(in the rows, 128 means zero)
Each path below is one point turned by a fixed rotation once a step. After each direction that follows a path, write how fast that rotation turns it, in degrees each step (0 if it stays still).
Each turn is a multiple of 5 degrees from 10 to 175, or 0.
Each row of a path follows its step; steps can be skipped.
Path 1:
step 1: [137 124 143 133 128 125 138 124 126 127 120 127 128 128 120 132 128 121
 130 139 137 124 133 133 129 131 116 123 126 121 121 130 131 113 119 136
 129 139]
step 3: [133 131 148 135 131 130 129 127 114 134 132 129 121 128 117 144 123 125
 125 135 127 129 126 131 133 120 114 136 130 131 129 123 126 133 125 128
 125 125]
step 5: [130 127 123 121 117 130 121 134 113 135 136 125 133 140 121 128 119 119
 133 137 132 128 134 132 132 116 117 135 117 130 125 130 130 126 131 130
 132 125]
step 6: [134 130 124 120 133 122 136 118 119 140 133 117 123 132 130 129 131 126
 120 129 119 124 145 139 136 120 121 125 130 127 132 125 123 130 123 124
 122 122]
step 10: [132 127 133 113 128 119 135 128 129 127 126 139 139 124 124 128 127 115
 131 133 131 122 139 129 136 139 124 131 134 114 135 136 131 124 123 136
 123 134]
step 11: [129 131 141 119 120 124 134 124 128 124 130 136 120 129 121 150 122 119
 126 136 123 125 123 120 133 125 114 129 123 128 121 128 134 135 130 129
 126 123]
step 16: [120 123 141 117 124 120 128 126 121 139 118 118 132 135 131 124 120 125
 125 127 135 122 132 126 131 117 120 132 128 127 138 137 115 124 130 133
 130 128]
step 17: [138 119 130 119 121 124 131 110 126 128 134 117 122 138 141 133 128 130
 123 132 129 123 131 124 127 120 124 125 123 130 120 135 136 122 120 127
 122 133]
Directions:
[127 129 127 129 125 132 132 129 127 125 127 126 130 130 130 128 127 129
 127 123 131 128 128 131 126 124 127 129 126 126 128 129 131 123 127 128
 131 129]	90
[127 125 129 131 128 126 130 132 126 128 129 129 126 129 127 126 128 128
 130 128 129 125 126 127 127 129 123 128 125 133 129 126 130 130 125 129
 130 131]	175
[124 131 125 127 129 127 128 128 126 126 128 128 124 126 128 134 130 131
 127 131 128 129 130 127 126 124 128 131 128 130 128 130 127 128 123 130
 128 129]	130
